Turns in one plane each, and the order they were made in; the first pair answered
L (before -> after):
0.53	-0.21	-0.86	0.68	-0.80	-0.97	1.59	0.60	0.59	0.40	-0.80	0.90	-1.39	-1.32	1.13	-0.08	-0.08	0.85	0.22	0.80	1.19	-0.68	-1.32	0.56	0.29	0.70	1.07	-1.02	-0.44	0.41	1.47	1.35	-2.26	0.86	-0.02 -> 0.51	-0.41	-0.98	0.44	-0.63	-0.80	1.26	0.74	0.84	0.58	-0.75	0.89	-1.42	-1.57	1.16	-0.20	-0.29	0.70	0.20	0.63	0.91	-0.72	-1.18	0.75	0.20	1.27	1.37	-0.39	-0.69	0.95	1.75	1.26	-1.73	1.07	0.11
0.51	-0.57	-0.66	0.39	0.26	-0.22	1.02	-0.29	-1.36	-1.02	-0.55	0.60	0.10	1.27	-0.01	0.19	0.66	0.98	-1.14	1.17	0.34	-1.18	0.02	0.07	0.43	-1.68	-0.36	-2.03	0.67	-0.69	-0.76	0.24	-0.90	-0.62	-0.40 -> 1.55	-1.05	-1.37	-0.83	0.56	-0.29	0.40	-0.27	-1.62	-1.26	0.23	0.92	-0.71	0.37	0.50	-1.45	0.20	0.13	-0.89	0.71	0.86	-1.11	0.57	0.57	-0.13	-0.77	0.53	-0.17	-1.11	-0.22	0.59	-0.39	0.19	0.16	-0.39
-1.97	0.86	-0.65	-0.26	-0.34	-0.02	1.32	0.44	2.29	1.15	-1.38	-0.81	0.58	0.78	0.68	1.34	0.08	1.35	-0.62	0.78	1.56	-0.70	-1.07	0.55	0.88	-0.11	0.58	-2.87	-0.88	-3.62	0.90	1.04	-0.60	-1.46	-0.58 -> -0.80	0.10	-1.24	-0.62	-0.50	-0.21	1.55	0.38	0.93	-0.12	-0.96	0.29	0.31	0.56	1.18	-0.20	0.02	1.01	-0.58	0.80	2.36	-1.29	-0.87	0.40	0.76	-0.62	1.30	-2.33	-2.35	-4.32	1.33	0.69	-0.65	-1.16	-0.59
-0.09	0.87	-0.49	0.43	-0.92	-1.44	2.00	1.43	0.62	-0.36	2.76	0.72	-1.11	-0.27	-1.18	-1.00	1.00	-0.60	0.19	-0.61	1.58	0.54	-0.04	-1.53	3.25	0.83	-1.02	-1.17	0.42	1.33	-0.72	1.65	-0.58	-1.61	-0.01 -> 0.62	0.49	-0.78	0.28	-1.07	-1.50	1.88	1.49	0.45	-0.43	2.89	1.04	-1.50	-0.40	-0.87	-1.63	0.89	-0.84	0.26	-0.73	1.66	0.54	0.15	-1.33	3.17	0.95	-0.53	-0.56	-0.54	1.25	-0.48	1.32	-0.25	-1.28	0.05
V (before -> after):
-0.91	1.10	0.73	2.34	-1.63	0.62	1.35	-0.30	0.39	1.07	0.72	-0.33	0.39	1.60	-0.75	3.52	0.98	0.70	0.07	0.94	-1.52	-0.99	-1.10	-1.94	-0.24	-2.37	-2.75	-1.58	2.34	-1.17	-0.59	1.47	-1.10	-1.90	0.29 -> -0.47	1.36	0.54	2.32	-1.79	0.30	1.56	-0.15	0.01	1.24	0.95	0.27	-0.11	1.76	-0.91	3.22	1.41	1.01	0.16	1.08	-1.87	-1.24	-1.51	-2.41	-0.52	-2.53	-2.52	-1.39	2.31	-1.41	-0.05	0.81	-0.93	-1.96	0.20
-0.73	-1.86	-2.04	-0.78	-0.06	-1.77	-0.68	-4.18	1.36	-0.99	-2.34	-1.63	1.53	1.11	0.49	-1.40	-0.61	0.41	0.06	-1.11	-0.53	0.33	1.46	0.51	-0.69	-2.34	-0.98	-1.52	-2.02	-1.85	1.10	-0.52	-1.00	0.44	-1.12 -> -0.51	-2.25	-2.20	-0.75	-0.29	-1.64	0.00	-3.72	1.20	-1.29	-2.45	-1.20	1.47	1.05	0.31	-1.88	-0.50	0.57	0.22	-1.17	-0.11	0.24	0.94	0.40	-0.40	-2.52	-0.98	-1.56	-2.10	-2.32	1.22	-0.16	-1.33	0.24	-1.20
0.74	-0.21	-0.09	0.65	-0.93	0.27	1.33	1.53	-0.35	-0.58	1.96	1.63	0.06	-0.74	0.96	-0.98	0.35	0.24	0.67	-0.02	1.74	-0.71	-0.36	-0.51	1.37	0.98	1.32	1.32	-0.21	0.03	0.98	0.84	-0.95	0.77	0.53 -> 0.86	0.58	-0.30	-0.05	-0.21	0.10	-0.28	1.15	-0.67	-0.10	1.96	1.56	-0.95	-0.72	0.73	-1.17	0.20	0.70	0.54	-0.08	0.16	-0.45	0.11	-1.69	-0.48	1.20	1.00	2.50	-0.30	0.34	1.43	-0.54	0.60	0.78	0.25
M (before -> after):
-1.12	0.72	0.28	1.10	0.24	0.30	-0.42	-0.57	0.86	1.02	-1.75	-1.17	0.21	0.90	-0.31	1.66	0.25	0.63	-0.14	0.97	-0.93	0.33	0.33	-0.15	0.10	0.12	-1.02	-1.12	0.69	0.16	0.43	0.88	0.74	0.08	0.63 -> -0.50	-0.20	0.86	1.27	0.61	0.49	0.42	-0.02	1.18	0.18	0.73	-1.06	0.76	0.32	-0.25	0.95	-0.19	-0.07	0.27	0.06	0.34	0.89	0.54	0.23	1.85	1.41	-0.73	-0.50	0.06	0.96	0.57	1.51	-0.36	0.40	1.41
-0.22	0.59	0.20	-0.35	0.27	0.66	-1.11	0.74	0.97	1.02	1.85	-1.36	-0.43	0.25	-0.90	0.69	-0.13	-1.23	1.25	0.20	-0.20	0.96	-0.46	-1.20	-0.72	1.14	0.11	-0.28	-0.07	0.58	1.60	0.41	-0.40	0.47	1.00 -> 0.69	0.37	0.35	-0.26	0.63	0.22	-0.55	0.97	-0.30	-0.17	2.60	-0.49	-0.15	0.91	-1.15	-0.13	0.10	-0.92	1.16	0.26	-0.21	0.71	-0.65	-2.18	-0.63	0.44	-0.51	-0.16	-0.53	0.08	1.01	-0.10	-0.88	0.28	0.80
1.96	0.05	2.12	-0.73	1.00	-1.17	-0.64	0.99	1.41	-0.13	2.95	-1.63	0.22	-1.11	-1.35	0.68	-2.61	0.02	0.15	-2.31	0.70	0.11	1.41	0.03	0.78	-0.68	-1.09	1.50	2.01	1.21	-0.52	0.44	-0.31	0.78	-0.48 -> 2.70	0.20	1.88	-0.73	1.12	-1.75	-1.04	0.55	-0.44	-1.05	2.00	-0.41	0.06	0.08	-1.48	0.21	-2.01	0.87	-0.31	-1.55	-0.42	-0.69	0.94	-1.40	-0.45	-2.79	-2.15	1.09	2.52	-0.31	-0.86	-0.65	-0.38	0.52	-1.37
-1.67	-0.25	-1.07	-1.59	-1.30	1.13	0.22	0.46	1.57	0.06	-2.81	-0.38	-0.38	0.22	-1.09	0.59	-1.93	1.36	0.50	0.31	1.53	-0.26	-0.10	0.78	0.17	-2.39	1.68	-0.64	-1.06	0.50	0.83	1.37	1.39	-1.32	-0.34 -> -0.72	-1.12	-0.94	-1.53	-1.26	1.35	1.02	1.12	1.42	-0.78	-0.71	-0.11	0.12	0.06	-1.14	0.03	-2.38	1.00	1.04	-0.40	2.69	0.27	0.17	0.90	1.47	-1.55	1.92	0.05	-1.82	0.96	0.78	1.68	0.65	-0.98	0.09

(two turns a pair)
1.51	3.24	-0.22	-0.84	-0.23	0.64	0.27	1.51	-0.09	0.60	-0.19	1.16	-1.22	-1.18	0.90	-0.40	0.48	1.15	-1.10	-1.22	0.01	0.03	0.21	-2.13	-2.72	0.23	-0.25	1.94	-0.24	-0.90	-0.61	-0.31	1.28	-0.29	-2.27 -> 1.49	2.75	0.08	-0.92	0.02	1.00	0.88	2.09	0.86	0.73	1.28	0.57	-1.10	-2.11	0.89	-0.33	-0.20	0.56	-0.63	-2.02	1.28	0.61	0.79	-1.38	-1.34	1.98	0.44	2.44	-0.61	0.13	-0.48	0.64	0.70	0.09	-1.51 -> M, M
-0.34	0.37	-0.06	-0.23	0.18	-0.07	-1.03	0.49	1.14	1.18	0.52	0.71	-0.52	-1.07	1.11	0.09	-0.07	0.14	0.68	0.06	0.61	0.62	-0.82	0.29	-0.54	1.66	1.02	0.82	-0.49	0.35	0.66	-0.57	0.72	0.93	0.61 -> -0.81	0.23	0.44	0.99	-0.62	-0.18	0.29	0.38	0.61	0.41	-0.49	1.07	0.47	0.38	0.37	1.08	0.78	0.80	0.62	1.17	0.63	0.04	-1.81	-0.44	0.53	-0.22	-0.43	-1.49	0.86	-0.61	-0.93	0.46	-1.09	-0.05	0.22 -> L, L
-0.64	0.55	0.31	-0.56	1.59	-0.89	1.11	-2.02	0.48	1.00	-1.26	-2.11	-0.04	0.13	0.51	-1.24	-0.08	0.04	0.16	1.85	-1.46	-1.40	-0.41	-1.33	-0.35	0.30	1.12	-2.14	3.28	0.41	0.17	-1.48	1.44	-0.07	2.32 -> 0.24	-0.44	0.54	-0.37	1.20	-0.52	2.50	-0.83	1.06	0.84	0.71	-1.37	0.02	-0.68	0.64	-1.70	-0.46	-0.34	0.56	1.28	0.74	-1.18	-0.35	-0.78	1.51	1.91	2.00	-2.05	2.61	0.98	0.79	-0.53	-0.07	0.24	3.20 -> M, V
1.16	-1.06	-1.55	0.02	-0.14	0.81	0.29	-0.59	-1.39	-1.56	-1.29	0.79	0.20	0.27	0.12	-1.87	0.09	-1.29	-0.22	-0.21	0.79	-1.24	0.02	0.87	-0.11	-1.26	0.62	-0.22	-0.78	-1.27	0.41	-1.00	0.89	0.21	-0.08 -> 0.14	-0.84	-1.21	-0.26	0.24	1.32	-0.41	-0.45	0.72	0.00	-1.12	-0.96	0.20	-0.53	0.37	-0.98	-0.44	-2.16	-0.11	-0.90	0.89	-0.22	1.00	2.17	0.07	0.47	1.48	0.33	-0.69	0.35	0.68	-0.36	1.81	0.76	0.51 -> L, V
-0.52	-0.51	-1.46	-0.44	-0.21	0.59	-0.70	-0.32	-1.15	0.63	-2.61	0.07	0.02	1.37	0.56	-0.53	-0.42	-1.31	-1.20	0.74	0.19	-1.70	-0.31	1.70	-0.91	-1.48	-0.05	-0.19	-0.25	-0.51	-0.68	-0.37	0.74	0.08	-0.75 -> -1.50	-0.66	-0.65	-0.03	-0.20	1.07	-0.06	0.21	0.61	1.52	-1.97	-1.06	0.29	0.80	0.68	0.41	-0.97	-1.60	-0.51	-0.11	0.88	-1.10	0.21	2.86	0.33	-0.22	0.35	-0.41	0.06	0.48	-0.70	0.80	0.21	0.16	0.11 -> M, L
0.11	-1.23	-0.45	0.60	-0.87	0.73	1.74	0.05	1.28	-0.98	0.55	-0.47	0.67	-0.57	-0.15	1.05	-0.47	-2.29	-0.10	-0.98	2.50	-0.81	0.47	2.41	2.76	0.20	1.84	-1.90	0.74	0.24	-1.64	2.37	-2.53	-0.07	0.34 -> 2.34	0.27	-1.53	-0.71	-0.98	-0.87	1.21	0.86	0.47	0.24	2.09	2.21	-1.97	-1.78	0.82	-1.31	-0.20	-1.36	0.64	-1.57	1.28	0.02	-0.30	0.42	0.37	2.33	3.06	1.21	-0.95	0.22	1.73	-0.02	-0.40	0.66	0.66 -> V, L
1.12	-0.45	-0.30	-0.78	-1.16	0.25	2.28	0.68	0.22	-1.21	-0.34	0.01	1.28	-0.86	-0.08	-0.42	-0.43	-0.35	0.36	0.84	2.66	-0.42	0.92	1.18	2.39	-1.42	-0.38	-1.21	-0.34	-1.56	-1.01	1.82	-1.36	-0.36	-0.11 -> 2.62	0.12	-0.99	-2.18	-0.64	-0.33	1.20	0.69	-0.33	-1.06	0.72	1.07	-0.31	-1.53	0.69	-2.20	-0.81	-0.54	0.45	0.25	1.76	-0.04	1.08	0.37	0.61	-0.34	0.63	1.47	-1.89	-1.17	0.81	-0.18	0.52	0.35	0.23 -> L, V
-1.08	2.44	-0.63	-0.71	-2.59	0.59	-2.39	-1.08	-0.73	1.98	-2.03	0.73	0.49	-0.15	1.24	2.23	-0.48	0.55	-0.55	-1.91	-1.66	0.81	-0.22	-0.35	-0.26	-1.58	-0.92	-0.20	1.68	-0.56	0.53	-0.48	3.20	1.55	0.77 -> -0.63	0.68	-0.97	0.06	-3.35	0.76	-0.66	-0.68	-1.71	-0.12	-2.51	1.29	2.06	0.30	1.09	1.87	-0.27	-0.03	-0.64	-1.17	0.22	-0.19	-0.39	0.71	1.88	-3.25	-0.89	-2.06	1.34	-1.44	-0.96	0.98	0.82	1.14	0.59 -> V, L
-0.27	0.80	2.41	-0.08	-1.17	1.28	0.47	-0.82	1.76	1.57	0.01	1.82	-0.18	-0.90	0.37	0.64	2.12	1.93	2.00	1.98	-2.13	0.30	-1.71	-1.09	1.57	1.24	-1.31	0.41	1.27	0.18	0.26	-1.55	-1.10	-0.37	1.33 -> 0.39	0.71	2.24	-0.78	-0.39	1.07	-0.54	-1.66	0.58	0.93	0.07	1.88	-0.42	-0.36	0.36	0.17	2.04	1.68	1.64	1.98	-3.11	0.05	-1.09	-1.77	0.37	0.45	-1.62	1.55	1.03	-0.25	0.22	-2.95	-0.05	-0.40	0.60 -> L, V
1.35	-0.47	-1.29	0.96	-0.37	1.44	0.90	-1.26	-1.11	-1.62	0.97	-0.54	0.12	0.11	-1.13	0.30	1.40	0.60	0.69	-0.16	-1.88	-0.09	-0.07	-0.39	0.98	-0.90	-0.64	0.42	-0.55	-0.65	-0.17	-0.24	-1.04	-1.72	-0.43 -> 1.48	-0.23	-1.31	0.39	0.11	1.52	-0.13	-1.40	-1.01	-1.34	1.33	-0.90	-0.72	-0.32	-0.85	-0.05	1.16	0.44	0.70	-0.59	-2.32	0.10	0.19	-0.68	0.12	-0.03	-0.19	1.62	-0.70	-0.03	0.30	-0.89	0.26	-1.56	-0.51 -> V, L
0.23	-0.64	-1.21	-0.78	-1.19	-1.16	0.84	-2.33	-0.99	-0.51	-3.77	-0.02	-2.07	-1.23	0.30	-1.18	-2.00	1.06	1.15	0.16	2.10	0.08	1.21	2.24	-0.66	0.07	-0.73	-2.21	-0.29	-3.43	-2.38	-1.61	1.14	1.61	1.07 -> -0.92	-0.57	-0.58	-0.63	-1.06	-0.84	0.68	-2.01	0.83	0.63	-3.04	-1.33	-1.91	-2.05	0.34	-0.24	-2.66	0.36	1.44	-0.64	2.57	0.74	1.53	3.15	0.24	1.90	-0.06	-2.20	-0.08	-2.32	-2.29	-0.54	1.21	2.01	1.62 -> M, L
1.34	-0.94	-0.88	-0.33	-0.68	-0.98	1.58	0.51	-1.34	-1.57	1.18	2.01	-0.10	-0.37	0.36	-1.68	0.40	0.76	0.11	-0.05	1.20	-0.53	-1.22	-0.32	0.50	-0.76	0.39	-0.55	-1.28	-1.20	0.25	0.25	-0.78	-0.06	0.24 -> -1.36	0.14	-1.22	-0.57	-1.16	-0.65	0.37	0.07	1.78	1.92	-1.60	-0.17	-1.08	-1.20	0.78	0.41	0.22	0.25	0.38	-0.28	0.45	0.05	-0.72	1.75	-0.38	0.64	1.51	-1.14	-0.65	0.23	0.76	1.09	0.57	0.48	0.93 -> M, M
